These are runs of 3 systems, one row a step. Runs of the same system follow the same rule from any start.
(in the rows, 128 means zero)
path 1, nibut (9 x 28):
[[141 104 167 116 196 127 113 118 181 183 171  81 128 161 107 132 137  97
  132 119 140 107 125 113 151 150 181 125]
 [129  92 158 124 206 148 115 100 176 174 169  85 114 169 127 134 139  95
  126 132 131 116 119 120 151 123 181 118]
 [123  86 142 130 212 167 118  89 167 168 164 102 102 170 141 138 147 103
  120 151 119 132 113 126 153 104 176 128]
 [114  84 141 134 212 174 122  79 157 155 152 111  90 169 167 132 151 107
  116 155 107 133 112 132 161  79 166 127]
 [105  85 131 139 205 179 125  78 147 144 141 131  82 159 184 130 152 119
  114 158  96 138 107 133 153  61 157 135]
 [ 93  86 128 147 194 176 128  84 134 130 130 145  82 148 197 121 153 129
  109 158  92 145 106 137 153  55 144 141]
 [ 88  92 121 150 174 168 134  90 120 120 114 159  84 127 197 118 151 149
  107 154  92 143 102 140 151  46 133 144]
 [ 84  98 114 156 155 161 138  99 107 105  97 172  84 113 200 119 147 160
  110 149  97 141 104 141 140  48 116 149]
 [ 87 114 110 152 125 150 143  99  93  98  91 178  95  96 183 111 142 174
  112 149 101 143 101 140 127  66 105 152]]
path 2, dor:
[[132 152 163 166  90  88 136 175  66  94 114 146 100  82 142 141  98 169
  132 151 126 124 123 124 114 101 107 139]
 [127 148 176 164  89  88 142 159  67 100 113 145 101  68 132 130  99 182
  135 132 137 113 111 125 127 118 115 153]
 [127 142 180 165  97  84 145 143  76 116 115 149 107  59 115 123 100 186
  137 120 142 111 107 125 129 132 127 151]
 [121 132 181 160 106  90 148 125  87 132 117 150 109  51 104 116 103 189
  136 108 145 105  99 131 136 149 137 156]
 [115 128 182 151 114  95 148 111 101 145 117 147 121  56  95 109 109 187
  132  90 154  98  95 131 141 159 145 158]
 [109 118 181 143 128 102 143  97 119 162 117 140 128  57  81 101 118 179
  131  84 152 100  94 129 143 173 152 156]
 [105 105 165 137 139 109 137  84 138 172 122 135 132  67  75  97 125 170
  125  77 153 100  93 129 146 177 162 157]
 [106 101 157 129 145 121 132  73 152 180 123 130 138  83  72  96 135 158
  124  75 148 103  95 126 149 181 165 147]
 [104  93 149 116 153 130 129  64 175 181 131 121 145 101  77  95 139 135
  126  75 149 108 100 125 148 178 166 139]]
path 3, Lerof, 9 rows:
[[176 166  85 104  96 155 139 100 118 105 109 147 122 200 147 146 127  82
  152 124 122 179 182 162 130 139 113  99]
 [157 157  73 110  89 167 144  89 113  95  97 158 117 186 146 138 136  93
  146 121 118 180 168 168 131 123 109 100]
 [134 144  65 116  87 171 145  77 121  91  89 167 115 167 149 127 136 107
  141 121 115 186 154 167 131 106 106  96]
 [119 139  63 121  81 169 147  74 118  85  79 178 119 148 155 115 145 121
  132 123 114 178 145 163 126  93  99 108]
 [ 99 132  64 127  85 168 143  75 116  87  82 176 121 128 158 104 148 137
  129 123 105 165 126 153 125  86  98 117]
 [ 83 127  70 136  91 164 141  75 124  93  77 179 131 105 158 100 145 152
  115 130 105 152 114 146 124  85  96 131]
 [ 72 118  85 144  98 157 136  89 123 101  85 172 133  86 154  98 146 161
  109 135 103 139  96 137 119  82  95 137]
 [ 64 116  97 152 106 150 135 100 122 105  92 171 141  67 144  92 143 171
  101 141 105 124  86 130 121  88  97 148]
 [ 62 112 115 159 113 138 135 120 122 114  98 151 144  56 128  97 138 181
   95 141 114 116  75 117 119  88  99 150]]

Which system made each of these runs?
path 4 (3 x 28):
[[ 93 119 132 167 128 127 124 166  97  99 116 136 105  88 156 128 127 166
   99 180 104 124  95 109 119  62 104 139]
 [ 89 126 131 171 112 122 128 169  99  93 115 135 121  81 144 130 122 169
   98 175 107 125  92 115 108  72  98 136]
 [ 91 133 126 166  95 120 129 172  99  89 110 135 131  72 129 123 119 170
  102 166 117 123  93 113 105  87  92 134]]
 | nibut
path 5 (3 x 28):
[[ 97 136 141 146  77  98 138 160 108 106 102 144 154  43  93 103 110 180
  121 117 141 106  95 113 109 140 105 142]
 [ 90 129 140 148  90 108 143 136 118 116 106 144 152  41  83  98 115 185
  112 113 138 105  86 118 118 141 114 150]
 [ 82 123 134 149 104 122 146 118 129 131 108 141 160  49  83  91 123 182
  112 112 139 106  77 122 122 143 118 151]]
 | dor
path 6 (3 x 28):
[[157 157  61  97  90 151 122 140 140 101 129 119 151 194 134 145 137  70
  135 146 115 161 175 139 107 125  98  88]
 [168 161  74 100  92 147 125 145 130  95 128 119 135 200 150 156 127  66
  143 152 124 168 181 145 112 125 103  89]
 [179 164  88 105 100 140 125 150 119  97 133 124 123 201 158 161 125  72
  147 150 119 167 181 145 115 123 104  92]]
 | nibut
